(in the rows, 128 means zero)
Each row of A is roughly a mix of the hidden directions of one of several groups.
A:
[[ 88 113 150 102 123 125 100 149 146 106]
 [ 90 121 143 172 153 117 130 149 137 131]
 [ 96 106 117 173 132 119 120 163 128 130]
 [144 149 158  85 110 130 117 132 136  96]
 [ 81 125 109 163 131 138 115 156 116 133]
 [167 147  96 137 102 147 140 132 154 115]
 [ 95 103 142  92 111 120  94 139 141 121]
 [139  96  96 111 160 125 118  95 114 142]
 [ 81 155 131 135 159 110 119 103 125 134]
 [140 157 113 152 167 128 136  94 149 134]
 [141 128 141 125  72  96 133 149 137 129]
 [150  99  97 130 151 163 124 126  98 134]
 [142 174 141 122 154 127 146 106  97 120]
 [ 97 105 116 155 141 154 113 104  96 129]
 [ 96 100 154 136 128 108 151 124 107 161]
 [152 161 170 145 120 139 142 150 107 122]
 [153 132  80 150 127 135 152 109 135 106]
 [105 131 145 142 146 114 113 139 112 181]
 [105 102 122 160 134 106 127 167 120 153]
 [156 140 112 128 141 101 144 125 136 179]
 [ 96 116 111 135 115 144 118 173 111 155]
 [110 166 126 133 111  85 152 107 123 139]
 [138 153 156 105 106 147 103 162 145 120]
 [115 116 115 170 137 114 130 170 143 151]
 [ 82 104 141 142 164 141 123 119 117 144]
 [173 138 140 116  96 109 156 135 138 145]
 [166 138 148 122 159 118 141  90 147 136]
 [128  97 113 152 160 148 145 110  99 109]
 [119 111 175 151 154 142 111 142 152 127]
 [189 138 130 128 138 152 149 133 129 135]
 [128 119 113 155 101 141  99 158 124 164]
 [135  84 109 169 141 128 153 126 112 129]
 [162  91 121 134 117 133 100 130  97 151]
 [180 131 129 119 130 108 148 137 161 146]
 [ 88 111 145 122 103 135 120 168 105 127]
 [138 110 157 129 172 159 149 137 128 110]
 [130 128 176  94 139 149  98 128 125 135]
 [176 150 166 112 141 134 134 136 116 139]
 [129 129 155 131 117 100 151 174 156 131]
 [ 95 144 154 142 133  93 137 145 106 154]
 [119 122 147 139 108 142  84 162 123 155]
 [ 86 101 158 145 140 134 115 147 104 140]
 [161 113 146 114 133 128 118 183 125 132]
 [123  93  96 165 142 132 132 149 112 150]
 [180 142 103 125 148 135 141 108 149 138]
 [162 129 159 108 118 125 130 172 141 144]
 [108  83 115 136 156 149 124 124 128  94]
 [111 111 121 152 152 133 157  89 124  99]
 [116 163 169 112 102 140 117 143 114 110]
 [111 132 125 131  83 131 113 167 104 111]
 [133 137 169 153 123 116 125 176 117 132]
 [173 118 104 134 127 136 162  98 138 118]
 [137 175 161 102 125 127 142 110 134 108]
 [165 131 154 130 167 157 136 107 136 130]
 [132 149  99 111  79 109 121 146 140 143]
 [172 151  95 120 123 127 139 136 149 155]
 [100  78 125 126 130 142 135 125 123  90]
 [111  88 127 148 128 142 108 160  97 114]
 [122 116 175 145 135 143 137 161 114 101]
 [174 158 155 102 131 122 150 124 124 120]
 [164 143 163  97 122 131 134 157 148 134]
 [124 163 157 138 129 105 148 128 154  94]
 [103 130 145 171 120 124 120 154  90 129]
 [119 135 142 112 136 118 151 101  94  84]
 [132 181 137 130  95 122 140 151 139 113]
 [176 141 113 121 145 114 145 121 151 159]
 [168 125 109  89 106 157 139 121 131 127]
 [106 100 130 145 113 146 128 167 138  91]
 [143 173 150 130 141 101 141 113 158 116]
 [127  96 127  72 127 140 110 109 123 124]
 [115 150  98  99  87  99 131 128 119 125]
 [112  79 121 108 127 152 148 107 126 106]
 [136  97 134 110 154 148 116  93 106 155]
 [119 136 115 124  91 116 145  84 134  98]
 [109 112 140 160 152 115 137 163 145 158]
 [146 147 102 152 164 107 122 128 113 161]
 [183 117 101 127 111 122 144 129 140 150]
 [125 105  96 138 148 149 106  88 106 133]
 [151 105 138 155 145 117 151 130 157  91]
 [136  90 146 147 145 155 121 150 138  94]
 [148 132 121 127 169 123 131  84 107 150]
 [ 95 113  97 154 139 124 147  97 104 121]
 [ 89 115 108 151 139 147 101 129  94 130]
 [132 109 110  95  98 139 129 165 121 156]
 [121 136 138 136 146 118 151 167 158 166]
 [113  90 151  96 117 143 109 160 125 138]
 [121 111 145  98 156 117 109 104 107 163]
 [143 107  98 172 128 142 139 125  94 136]
 [ 88 113 154 127 137 127 109 130  86 112]
 [174 130 147 111 133 125 135 140 133 173]
 [149 153 138  81 103 133 101 142 131 136]
 [141 124 152 161 138 146 108 148 127 172]
 [135 157 165 167 130 112 131 157 117 123]
 [159 160 108 121  93 129 128 114 162 130]
 [154 130 123 118 164 125 150 107 160 160]
 [132 168 133 172 123 125 115 160 117 137]
 [129 136 101 121  80 135 116 164 111 121]
 [154 180 126 150 134 114 118 123 143 152]
 [170 176 135 122 143 148 126 116 125 124]
 [118  93 105 145 167 131 147 120  98 123]
 [182 141 130 146 106 109 151 134 143 126]
 [105 109 175 102 132 133 101 143 122 140]
 [131 156 112 123  86 117 149 102 125  97]
 [130  81  91 154 134 144 138 130 135 109]
 [116  79 132 144 152 132 109  99 108 128]
 [145 132 166 118 130 147 111 136 175 111]
 [123 100 159  81 128 141 130 111 109 143]
 [151 163 160 108 110 115 134 131 164 120]
 [131 120 106  85  97 113 144 135 116 159]
 [118  98 142 155 179 128 139 134 114 140]
 [146 172 135 142  90 132 142 143 153 125]
 [178 125 109 109 129 140 117  98 116 149]
 [154 146 142 156 130 155 121 138 126  81]
 [144 149  96 150 116 102 151  99 140 150]
 [105 137 157 124 163 131 118 127 154  88]
 [150 141 142 113 137 152 108  89  93 141]
 [108  97 107 149 111 111 134 164 108 108]
 [182 113 126 137 147 148 138 153 144 138]
 [ 96 108 102 165 142 143 124 101 145 137]
 [133 129  79 129  92 119 138 133 160 121]
 [156  96 122 114 135 172 122 109 139 107]
 [ 83 126 124 117  96 129  90 133 120 109]
 [112  96  84 121 134 145 130  98 111 143]
 [106 167 140 119  90  94 134 130 141 132]
 [ 85  98 151 115 136 119 150 152 147 130]
 [ 89 128 162  96 128 132 109 140 142 103]
 [114 153 179 121 111 106 129 132 140 104]
 [132 148 176 141 137 149 118 167 123 131]
 [152 101 119 126 121 141 131 158 157  87]
 [100 116 121 167 111 121 160 143 130  98]
 [ 91 115 133 142 101 147 127 123  86 109]
 [120 108 108 147 100 142 160 140 138  89]
 [ 95 131 156 143 136 106 144 125 149  87]
 [165 120 131 116 144 127 138 138 141 181]
 [119 153 170 113 121 123  98 101 153 125]
 [123 145 163 104 122 107 120 109 126 173]]
Each list below has three rows that fit no group; the rest each fit one group, if only roughly. Name those rows in the order they come.
  * k_840: [111  90 144 131 148 114 125  99 118 167]
  * k_786: [146  94 136 123 104 141 152 145 122  86]
  * k_978: [153 172 124 129 134 134 125  84 123 108]
  * k_981: [115 101 136 119 131 107  99 104 139 173]
  * k_63: [131 136 155 105 109 111 131 142 167  92]
  * k_23: [138 103 128 117 100 145 120 177 143 147]
  * k_949: [116 109 150 151 124 127 152 158 155  92]
  * k_718: [124 134 156 151 153 122 122 159 105 167]
  * k_119: [174 124 147 115 121 144 148 103 120  97]
  * k_734: [143 173 113 128 114 109 153  94 136 118]
  * k_817: [124 126  96 107  97 134  95 151 158 138]
  * k_127: [110 149 134 113 154 121 119 103 141 177]
  * k_379: [ 93 161 140 141 104 106 128 125 146  96]
 -> k_786, k_949, k_119
  * k_502: [139 150 136 141 126 108 173  88 130 115]
  * k_98: [157 152 145 113 112  92 159 106 130 138]
  * k_673: [120  91 139 136 163 160 117 109 117 153]
  * k_933: [132 114  80 111 134 126 120 115 125 172]
  * k_712: [ 99  97  96 163 117 121 113 127 104 129]
  * k_768: [136 116 150 104 106 134 100 164 117  96]
  * k_50: [131 158 170 104 110 127 140 163 127 141]
  * k_967: [156 154 172  99 104 121 136 134 124 118]
  * k_111: [175 122  89 113 131 136 146 141 116 146]
  * k_788: [137  94 127 157 144 171 106 143 120 132]
  * k_884: [100 133 150 149 147 127 118 181 134 127]
 -> k_98, k_673, k_884
  * k_130: [156 155 142 129 165 104 122 110 145 155]
  * k_222: [ 91 136 145 154 134 124 137 133  86 101]
  * k_228: [107  98  78 155 131 131 140 121 127 112]
  * k_289: [ 76 114 136 162 144 127 112 146 132 139]
  * k_248: [ 86 109 153 135 112 117 129 168 127 114]
  * k_370: [118 109 100 144 115 150 137 108  84 149]
  * k_48: [ 88 143 146 152 148 128 112 144  97 150]
  * k_723: [177 132 108 100 144 144 121 124 153 144]
  * k_853: [170 162 117 100 115 121 155 112 132 123]
  * k_901: [181 133 115 124 142 124 129  89 137 141]
 -> k_130, k_222, k_289
  * k_792: [120 151 118 135  85  94 152 137 104 121]
  * k_303: [125 175 122 141 110 104 148 163 123 132]
  * k_174: [154 126 137 145 131 103 137 145 136 182]
  * k_847: [134  91  98 146 154 117 116 115 128 164]
  * k_436: [149 153 123 116 137 107 145  91 166 114]
  * k_258: [113 125 171 115 159 133 110 122 163 114]
  * k_498: [144  82 109 101 141 143 122  99 125 146]
  * k_242: [142 109  95 124 145 119 140  88 158 110]
  * k_37: [112 111 131 112 108 159  93 163 109 128]
  * k_325: [ 97 120 102 145 148 111 126  84 134 146]
  * k_919: [ 93 105 124 162 147 134 113 151 145 103]
  * k_3: [122  73 132 106 137 155 109 144 125 119]
 -> k_174, k_325, k_919
  * k_373: [129 143  93 153 103 107 146 102 154 115]
  * k_719: [169 139  98 104 103 126 136 113 100 128]
  * k_295: [161 108 124  85 107 160 119 131 134 136]
  * k_435: [121 105 131 148 166 123 116 105  85 136]
  * k_534: [178 151 121  94 118 148 123 122 141 136]
  * k_910: [149 185 153 135 137 124 141 140 140 140]
  * k_563: [135 139 107 109 101 138 127 152 180 129]
  * k_209: [171 129  82 118 104 134 115 116 123 128]
  * k_348: [146 150  95 106 124 161 115 108 107 151]
  * k_261: [ 97 133 114 172 165 124 124 113 141 121]
  * k_45: [116  72  96 144 147 128 127 134 120 130]
  * k_302: [155 120 141 134 150 130 120 152 169 162]
 -> k_719, k_435, k_563
  * k_757: [127 114 122 136 112 147 117 190 135 121]
  * k_615: [ 97 159 150 106 109 127 103 158 114 122]
  * k_912: [122 135 172 132 116 106 115 167 148 114]
  * k_423: [105  99 126 129 127 115 125 130  84 167]
  * k_651: [154 170  96 116 124 110 129 146 120 154]
  * k_328: [120 121 124 102  93 112 107 171 118 111]
  * k_309: [127 114 128  99 146 152 117  86 103 152]
  * k_72: [100 110 124 128 108 105 116 124 156  84]
  * k_286: [108 114 117 152 147 101 129 117  90 160]
  * k_94: [157 140 104 117 138 121 155  81 144 133]
  * k_243: [118 110 160 121 147 164 120 131 112  89]
  * k_601: [149 140  98 133 111 149 146  87 149 108]
 -> k_615, k_423, k_286
  * k_146: [115  69 114 132 117 139 115 153 135 128]
  * k_873: [101 129 150 140 143  93 116 126 174 129]
  * k_930: [149 128 161 142 149 153 147 160 157 122]
  * k_123: [106  96 164 112 162 130 146 114 135 141]
  * k_512: [151 159 166 110 136 135 124 136 114 166]
  * k_814: [162 106  91 119 155 155 132 127 138 146]
  * k_541: [144 140 133 158 143 115 172  95 128 109]
  * k_398: [102 108 133 148 110 140  97 149  88 121]
  * k_343: [144 141  85  98 111 146 125  97 125 113]
  * k_189: [ 71 131 137 151 109 122 128 150 124 112]
 -> k_873, k_930, k_189
  * k_389: [122 117  85 123 154 147 118  96 119 156]
  * k_969: [ 79 101 144 143 124 124 101 150 135 128]
  * k_549: [115  83 134 137 149 165 123 122  98 129]
  * k_559: [110 157 157 121 112 125 107 162 103 150]
  * k_331: [153 186 144 129 116 121 128 114 142 141]
  * k_523: [138 151 123 131 110  96 122 108 156 171]
  * k_742: [179 142 147 105 103 121 126 141 124 151]
  * k_406: [ 99 134 104 123 153 151 111  93 102 143]
  * k_693: [147 108 150  92 129 157 105  96 137 131]
  * k_866: [127 127 135 151 183 138 136 152 143 151]
  * k_482: [119 139 113 129 160 128 149  80 153 141]
  * k_231: [ 84 123 128 133 115 137 134 139 144  79]
 -> k_549, k_866, k_231
  * k_405: [180 144  99 128 120 125 142 100 122 118]
  * k_424: [125  90 110 138 156 148 158  99 119 119]
  * k_401: [133 119 130 139 114 163 117 166 141  88]
  * k_737: [150 149 111 139 142 144 132  76 108 117]
  * k_716: [124 189 144 128 140 113 125 117 122 107]
  * k_425: [138 164 139 117 116 114 135 165 167 121]
  * k_599: [126 127 134 129 130 115 154  95 159  83]
  * k_403: [163 140 114 127 157 128 111  93 132 162]
  * k_199: [ 84 141 133 127  97 122  99 115  99 124]
  * k_71: [133 126  84 111 135 163 124  96 112 139]
  * k_758: [162 143 116 108 149 148 131 105 126 169]
  * k_194: [125 145 137 101 111 109 159 144 163  98]
  * k_278: [147 185 145 111 119 124 115 130 150 122]
 -> k_405, k_737, k_425
